Each path below is one point turned by a fixed rotation once a step. After each direction that follows a path, write how fast that rotation turns it, in deg/step (0 if it stays still).
Each turn is a multiple of 5 degrees from 10 to 175, or 0.

148, -149, 7, 164, 52, 55, -84, -158, -178, -137, 164, 252, -65
105, 4, -213, 61, -74, -108, -40, -248, -236, -118, -53, 186, 4
45, -64, -197, 219, 84, -21, 106, -65, -324, -103, 90, 42, -48
131, 60, -384, 72, 121, -72, -44, -103, -129, 89, 106, 32, 48
141, -97, -131, 182, 250, 47, -55, -123, -88, -43, 224, 24, 102
160, -54, -209, 77, 44, -67, -167, -295, 38, -129, 84, 154, 65
17, -18, -73, 226, 54, 61, 73, -199, -151, -310, 85, 107, -19
40, 105, -374, 72, -55, -2, 15, -160, -99, -160, 64, 19, -160
89, 62, -234, 89, 197, 147, 35, -28, -128, -116, 234, -66, -58
209, 21, -308, -4, 52, 68, -161, -98, 92, -3, 218, 78, -71
173, -51, -10, 40, 124, 184, -113, -135, -61, -237, 184, 194, -12
148, -42, -175, 24, -139, 34, -130, -188, -120, -195, 58, 207, -166
112, 50, -128, 32, 22, 134, 79, -53, -332, -199, 70, 90, -109
158, 3, -335, 47, -25, -5, -82, -26, -204, 74, 125, 33, -176
235, -19, -144, 41, 204, 125, -62, -14, -217, -28, 196, 103, 64
185, -166, -165, 131, -21, -86, -176, -173, -73, -7, 167, 218, 0
98, -46, -48, 107, 64, 19, -37, -237, -254, -219, -3, 187, 91
42, -36, -275, 167, -78, -103, 50, -176, -224, -107, 23, 51, -105
Speeds:
-25, 79, -112, -6, 16, 6, 79, 88, -84, 73, -3, -109, -49 -> 70
-3, 119, 13, 93, 24, 41, -100, -114, -71, 46, 42, 19, -55 -> 0
-53, -24, -35, 117, 53, -112, 44, -77, 12, 21, -29, -53, 121 -> 25

-82, 22, 1, 147, 126, 124, 267, -78, -119, -63, 186, 11, -60
-145, -235, -138, 10, 277, 42, 75, 98, -68, 156, 5, 19, 38
-165, 71, -110, 190, 145, -117, -98, 85, -267, 42, -116, -19, 57
-210, 71, -165, 103, -50, 117, -107, -28, -93, -94, 28, 228, 135
1, 93, -196, -46, 23, 25, 280, 50, -176, -119, 114, 186, -80
-177, -87, 72, 54, 307, 111, 102, -42, -77, -23, 48, 100, -173
-254, 33, -148, 113, 220, -51, 14, 152, 35, 111, 15, -82, 47
-63, 95, -127, 280, 2, 98, -9, -60, -235, 37, 40, -21, 206
-84, -105, -222, -47, -36, 107, 63, 30, -176, -13, -55, 283, 60
-137, 75, 1, 37, 129, -78, 95, 72, -202, -133, 46, 129, -246
-227, -16, -59, 97, 251, 76, -34, 23, 104, -115, 222, 74, -25
-14, 148, -216, 124, 237, 39, 172, -5, -44, 105, 43, -58, 127
-144, -117, -35, 162, 72, 165, 32, -93, -216, 148, -100, 105, 94
-214, -88, -185, 18, -83, -62, 42, 174, -181, -38, -24, 126, -37
-55, 79, -51, 115, 138, -13, -46, 29, -180, -270, 204, 82, -44
-55, 70, -194, -54, 292, 102, 67, -42, 69, -31, 86, 173, 31
-183, 160, -38, 183, 178, 59, 231, -65, -115, 174, -101, -12, -33
-296, -204, -75, 177, -40, 91, 50, 69, -71, 66, 63, 34, 87
Speeds:
166, -50, -53, -57, 57, 58, 55, -48, -61, 15, 59, 9, 67 -> 100
-66, -130, -7, -33, 7, 100, -78, -34, 102, 9, 23, 89, 41 -> 155
29, 2, -46, -51, -97, -41, -96, 20, -97, -113, -23, 106, 3 -> 70
